(in the rows, 128 means zero)
X: rows in 3 groups, each row roughly a mix of its group's directions
X (109 x 11)
[[150 141 151 133 105 146 195 152 141 133 119]
 [121 115 139 141 157 138  64 128 144 105 159]
 [ 89 142 115 136 125 113  79 150 167 137 153]
 [ 68 133  98 107 147 137 112 123 103 131  97]
 [124 106 146  89  65 102 137 125 121 137 139]
 [ 72 125 131 102  87 137  99 111 109 142 135]
 [109  98 108 143 144  61 138 113 125 125 147]
 [108 134 114 134 180  95 131 157 103  90 127]
 [ 79 104 103 118  83 140 126 134 128  92 133]
 [101 115 150 111  98 152 144  81 113 151  97]
 [151 118 133 136 121 110  63 110 153 115 157]
 [143  85 123 117  86 151 116 109 145  87 110]
 [131 143 168 117  93 181 117 133 104 116 106]
 [130  96 121  98 113  68 126 136 131 103 156]
 [101 131 150 150 106 153 179 145 114 165 128]
 [ 86 135 123 115 170 118  94 158 157 141 147]
 [163 126 153 128  96  92 166 134 142 152  97]
 [ 76 108 139 144  96 142 177 139 130 127 140]
 [160 148 143 128 121 115 149 109 180 172 130]
 [103  99 100 110  99  99 108  76 133 125 127]
 [ 91 155 139 139 131 169 132  97 147 148  89]
 [148 149 110 174  81 121 129 162 141 127 149]
 [178 113 136 112 107  99 111  98 129 115 168]
 [153 132 104 117 164  73  89 114 123 122 122]
 [ 95 101  99 134 111 102 109 127 164 101 164]
 [ 71 107 108 153  92 145 137 151 117 121 111]
 [130 124 182 145 154 136 122  89 106  93 142]
 [127 164 170 137 110 113 138  80 125 163 135]
 [130 151 167 182 136  91 115 145 146 121 120]
 [109  94 112 144 155  81 140 112 113 166 146]
 [ 95 116 115 125 153  83 121 150  86 116 158]
 [156 144 145 134  80 129 143 127 121 165  83]
 [141 133 141  77  84 129 124 132 132 141 175]
 [179  83 123 120 108 106 138 140 134  91 136]
 [129 110  99 127 113  87  88  94 145  95 143]
 [ 91  96 131 106 120 135 147  79 155 122 158]
 [162 112 114 136  80 157 162 117 113 100 140]
 [118 116 121 124  82 123  88  93 166 151 118]
 [ 82 150 157 154 154 127 149 105 116 166 133]
 [106 119 172 108 153 169 120  91 111 111 138]
 [124 147  96  95 167 112  89 155 140 155 125]
 [104  90 104 149 143 125  88 132  80 120 138]
 [114 177 136 140 138 181 117 132 113 162 116]
 [173 170 137 116 145 125 146 139 177 127 117]
 [ 91 127 108 159 117  97 144 148 123 166 165]
 [126 120 115 158 115  71  95 141 114 152 100]
 [146 147 134 116 147 120  76  81  95 130 133]
 [123 157 171 142 107 152 169 137 160 148 114]
 [122 123 120 101 126 129  68  81 135 104 137]
 [172 119 125 132  74 116 145 140 164 110 139]
 [134 158 148  85 118  87 155 152 144 109 107]
 [160 100 154  90 138 125 168 122  95 154 132]
 [112 109 132  73 126 138 179 122 123 107 151]
 [171 137 128 127  91 156 157 164 123 108 101]
 [ 74  91 120 152 101 119 129 116 101 123 156]
 [105 127 134 182 137 161  91 162 121 125 114]
 [150 129 141 128  81 144 124  97 167 169 116]
 [140 112 113 125 107 101  90  76 132  92 134]
 [145 114 161 115 145 145  67 122 146 112 155]
 [ 96 103 133  87 128 136 166 142 175 128 132]
 [127  99  94 176 121 112 130 147 115  97 162]
 [112 154 142 144 142 152 175 155 138 156  91]
 [165 157 126 150 154 126 132 143 159 114  77]
 [ 76 128 123 139 155 177 129  93 127 131 138]
 [159 121 147  99 128 171 122 109 137  83  99]
 [125  92  96  95 120 132 105 128  85  91 138]
 [118 111 145 111 110 134 131  97  84  98 174]
 [106 130 115 122  99 186 131 148 132 130 173]
 [157 144 131 141 147  88 106  91  82 140 132]
 [182 129 115 111 130  80 130  98 112 149 132]
 [ 88 110 130 101 124 144 141  80 161 121 157]
 [117 146 132  98  99 104 177 100 159 150 121]
 [ 91 145 122 128 181 129 136 147  89 116 156]
 [ 89 110 123 131 164  79 155 105 146 124 143]
 [164 131 114 102 113 121  96 149 151  76 112]
 [169 136 132  89 149 143  97 100 118 108  95]
 [107 108 117 174 171 124 100 137 109 116 161]
 [185 130 102 119 125 118 155 139 117  86 149]
 [141 114 115 148 180  89 150 127 140 130 168]
 [152 110 115 150 102 135 139 142 149  70 158]
 [ 80 117 140 132 119 108 151  84 145 168 127]
 [150 134  85 102 160 133 160 152 105  98 117]
 [141 152 154 107 170 134  93  97  95 148 121]
 [133 139 162 148 157 136  92 119 125  87 168]
 [130 114 104 123  99 136 160 172 172 121 102]
 [179 137 137 133 129  83 153  97 123 153 148]
 [177 161 113 153 132 106  96 161 137 114 136]
 [118 119 131 110  94 161 115  83 165 151 151]
 [136 123 130  93 141  77 153 149 137  83 139]
 [ 65 107 107 131 142 116 100 114 112  99 122]
 [ 89 124 141 145  92 144 151 159 172 139 111]
 [139 138 133 105 159 179 112 163 130  92 115]
 [ 99 178 149  84 140 127 154 148 125 111 116]
 [104 120 115  88 149 119  79 121 168 117 112]
 [146 102 126  98 114 156 119  94 143  74 116]
 [112 139 121 126 136 132 110 158  98  78  81]
 [167 113 128 156  74  98 150 123 133 129 149]
 [118 130 146 122 124 160  73 113  89  98 139]
 [147 107  82  93 137 121 136 159 162 106 108]
 [ 86 106  95 104 144 143  91 138 124  90 133]
 [121 164 109 140 130  94  97 150 127 182 125]
 [152 137 157 149 174  86 105 126 133  98 118]
 [144 154 128 143 162 102 133 173  88 148 147]
 [109 103 100 152 149 128  87 140  78 135 112]
 [123 123 187 151 114 137 127  92 137  97 103]
 [123 148 108 130 146 119  84 126 136 163 182]
 [183 104 111 123 101 137  90 136 141 113 154]
 [ 85 140 140 170  99 132 123 154 151 140 163]
 [153 175 151  90 102 123 137 163 130 129 106]]
one row of each group, then the others: which group is each in?
[126 125 143 135  71 140 172 144 133 150  96]
(51)
[158 135 143 111  80 175 126 116 153 128 103]
(84)
[143 112 156 134 102 175 149 112 131  79 131]
(61)

[139 157 128 179 112 123 137 178 132 141 154]
(61)
[174  85 123 134  94 106 123 143 125  98 106]
(84)
[169 137 123 149 134 127 113 179  82 124 119]
(84)
[158 142 118 123 135 141 100 173  86 124 164]
(84)
[171 139 113 150 113 151 127 159 130  90 168]
(61)
[138 132 118 164 137  84 107 163  92 146 104]
(84)
[117 144 113 118 182 110 124 153 111 108 173]
(84)
[132 176 127 150 160 122 117 151 111 177 140]
(84)
[128  95 143 114  92 116 159  89 168 124 112]
(84)
[131 113 118 141  77 133 138 124  66 111 129]
(51)
[139 135 106  89 186 129 143 148 161 117 122]
(51)
